The same turns and mirrors carry the whole set onto itself, and each row onto the other rows of its family. Which rows share a family with each named row? Give them in list order.
These 36 rows form 9 families of 4 rows each.
Doler: [ -1,  -3,   0,   0,   5, -20,  -1,  12,   1,  -4,  27,  -9,  13,   0,  12,
  -1,  -9]
savem: [  1,  -2,   3,   6,   5, -22,  -2,   5,   5,  -6,  27,  -5,  12,   6,  11,
  -2,  -4]
vovod: [ -2,   1,  -7,  -8,  14, -10,   8,  -3,   9,  -5,  28,  13,   3,  -3,  -1,
   4,  -8]
sibe: [ 13,  11, -12,  -4, -19,  -1, -19,  -4,  -8,   4,  -7, -11,   4,  -9,  -4,
   1,  -2]
Nas: [ -4,   0,  -2,   1,   9, -16,   7,  -4,  13, -10,  22,  13,   6,   1,  -5,
   7,  -2]
mef: [  6,   7,  -4, -12,   3,   9, -17,  -1,   1,  -6, -19,   3,   1,  -4,   7,
  11,  12]
lemav: [ -4,   0,   1,   1,   4, -20,   4,   8,   0,  -4,  27,  -1,   8,  10,  13,
   4,  -6]
bizur: [ -2,  -1,  -4,   4,  10, -10,  12,  -2,  14,  -8,  24,   9,   8,  -4,  -1,
  -2,  -6]
Pasib: [  9,  12, -14,  -2, -12,   7, -15,  -4,  -7,  11, -11, -14,   5,  -7,   0,
   3,  -1]
bezu: [ 11,   7,  -5,  -1, -19,   4, -14,  -3,  -3,  10, -12, -12,   5,  -8,  -4,
   4,   3]
roze: [  2,  -5,   6,   3,   3, -16,   3,   5,  -2,  -3,  24,  -7,  15,   3,  19,
   2,  -9]
Zamol: [  0,  -3,  -4, -20,   7,   7, -14,  -1,  -4,   2, -17,   0,   3, -12,   6,
   8,   5]
mizuz: [  2,   6, -11, -14,   6,  12, -16,   2,  -6,   2, -15,  -1,  -2, -11,   9,
   8,  10]
bib: [  7,   9,  -7, -13,   5,  15, -17,  -1,  -1,   2, -15,   0,   3, -10,  10,
  11,   7]
bavim: [  2,  12,  -7,  -8,   7,  11, -16,  -1,  -1,   2, -15,  -4,  -6,  -9,  11,
   6,  11]
tes: [  7,   7,  -7, -19,   7,   5, -20,   8,  -1,  -5, -12,   0,  -3, -10,   5,
   6,  11]
vod: [  8,   8,  -7,  -8,   7,   9, -17,   2,  -3,  -4, -17,  -7,   1, -15,   6,
   4,  10]
begev: [  9,   4,  -6,   0, -19,   3, -19,  -4,  -2,   6, -13, -13,   8,  -5,   1,
   2,   5]
Zuk: [ -2,   3,  -8,  -6,   9, -11,   8,  -6,  11, -10,  25,  13,   5,  -1,  -4,
   6, -11]
durit: [ -5,   3,  -7,   0,  11, -12,  10,  -4,  12, -11,  24,   7,   4,   4,  -4,
   1,  -3]
dupi: [ -5,  -3,  -2,   6,   5, -21,   3,   7,  -1,  -9,  26,  -7,   9,   5,   9,
  -2,  -3]
duk: [ -5,   1,  -2,   2,   2, -23,   0,  11,   3,  -6,  26, -14,   5,   6,   5,
   3,  -5]
Mokek: [ 13,   8,  -6,  -8, -10,   2, -14,  -9,  -5,  10, -12, -16,  10,  -3,   0,
   3,  -8]
pef: [ 10,   2,  -1,   2,  -2, -17,  -6,   9,   5,  -6,  31,  -2,  13,   5,  14,
  -1,  -5]
Tipu: [  2,   1,  -2,   2,   6, -20,   2,  10,  -2,   0,  29,  -8,  12,  -1,   8,
   1, -11]
dasat: [  7,   7,  -8,  -3, -15,   8, -17,  -2,  -7,  12, -11, -11,   8, -10,   3,
   8,   0]
Baro: [  4,  11, -10,  -7, -16,   4, -19,  -7,  -7,   8, -10, -11,  -2,  -4,  -1,
   7,   4]
Rulok: [  5,  11,  -4,  -6,   7,  12,  -8,  -3,  -6,  -4, -17,   2,  -3, -11,  12,
   4,   9]
podut: [  9,   6,  -3, -14,   5,  10, -17,  -1,  -4,  -3, -16,   2,  -2,  -6,  12,
   8,  12]
zuz: [ -3,   1,  -9,   0,  12, -12,   6,  -8,  11, -18,  23,   8,   0,  -5,  -1,
   1,  -4]
debeb: [  3,  -1,  -5,  -5,  12, -16,   5,  -3,  12, -11,  25,  12,   7,   2,  -4,
   3,  -5]
Bivat: [  2,  -5,   0,   1,   3, -25,  -1,   8,   0,  -6,  27,  -3,  13,   4,   5,
   0,  -6]
Pites: [  3,  12,  -9,   3, -14,   4, -14,  -6,  -7,  10, -13, -12,  -1, -10,   2,
   5,   3]
kor: [  1,  11,  -4,  -2, -17,   5, -12,  -1,  -4,  15,  -9, -14,   1,  -3,   2,
   1,   5]
kip: [  1,   1,  -4,  -2,   4, -11,   5,   5,  11, -11,  24,  18,   7,  -5,  -5,
  12,  -1]
rosuz: [-4, -1,  0, -5,  8, -5, 12, -5, 16, -4, 21, 12,  8,  0, -4,  9, -6]

The rest of the family of kip: Zamol, Mokek, pef
The rest of the family of Zuk: Doler, bezu, podut
The rest of the family of Tipu: vovod, mef, begev
The rest of the family of Bivat: bib, dasat, debeb
The rest of the family of zuz: duk, Rulok, kor
The rest of the family of durit: bavim, dupi, Pites
The rest of the family of sibe: roze, tes, rosuz
The rest of the family of lemav: bizur, vod, Baro

The same turns and mirrors carry the whole set onto itself, and each row onto the other rows of its family. Which rows share a family with each named row? Give them in list order.
These 27 rows form 9 families of 3 rows each.
Res: [-4, 15,  7, -7,  5, 45, -6,  4,  7, 13,  9]
megud: [-13,   5, -24,  -9,  -9,  29,  -8, -11,  17,   8, -10]
pim: [-5, 12, 13, -1, -8, 37,  2, -1,  5, 10, 11]
tasid: [-12,  -4,  -5, -12,  -1,  19,  -9,   0,  23,   6, -11]
fazan: [ -2,  25, -27,  -8,   6,  24,  -5,  -5,   0,   3,   3]
Lumog: [ 14,  -1, -17, -11,  15,  14,  -9,  -9,   2,   4,   0]
loz: [-9, 14,  3, -4,  7, 39,  1,  4, 12, 18, 13]
Buke: [ -8,  -8,  -6, -17,  -4,  19, -11,  -8,  16,   2, -10]
gug: [ 12,  24, -17,  -4,   1,  15,  -2, -18,   3,   7,  11]
Bura: [ -7,  -5,  -2,  -6,  -8,  18,  -5, -13,  18,   2, -13]
moni: [ -2,   4,  -9, -15,  -5,  26, -15,  -3,  21,   8, -18]
puzi: [ -6,   1,  -1,  -5, -12,  17,  -8, -12,  20,  -4, -10]
Dap: [  6,  -5,  -4,  -9,  -9,  26, -19,  -7,  19,  -2,  -9]
Lepa: [  2,   0,  -9, -12, -16,  17, -12, -10,  15,   7, -14]
Tol: [  7,  16, -19, -16,  11,  11,   1, -14,   0,   7,   7]
kigi: [  2,  18, -17,  -6,  16,  17,  -3, -20,   9,   1,  14]
felaf: [ 7,  7,  5, -2, -4, 46, -6, -6,  8, 13, 17]
Zel: [  4,  17,   4,  -4, -11,  42,  -5,   0,   5,  20,   6]
Puro: [  5,  23,  -7,  -1,   5,  12,   0, -14,   3,  -6,  12]
tuz: [ 15,  10, -14,  -7,   7,  15,  -6, -16,   1,  -3,  15]
sen: [  5,  23, -10,   2,  12,  14,   0, -17,   5,  -3,   7]
rivap: [-2, 15, -1, -7,  1, 45,  1, -7, 10, 25, 11]
tulib: [ -2,  15, -17,  -7,  16,   9,   2, -11,  10,   2,  11]
rov: [  6,  -4,  -5,  -4,   4,  37, -17,  -1,  19,  11, -11]
nofak: [  9,   3,  -6,  -1,  12,  39,  -1, -11,   5,  20,  16]
Zure: [-11,  11, -12, -12,  -6,  41,   1,   2,  -3,  18,   6]
gufez: [-4, 12, 12, -2, -1, 39,  2,  2,  1, 13,  6]

The rest of the family of nofak: Lumog, rov
The rest of the family of moni: Tol, rivap
The rest of the family of Res: Buke, kigi
The rest of the family of fazan: megud, Zure
The rest of the family of pim: puzi, Puro
The rest of the family of tulib: tasid, loz

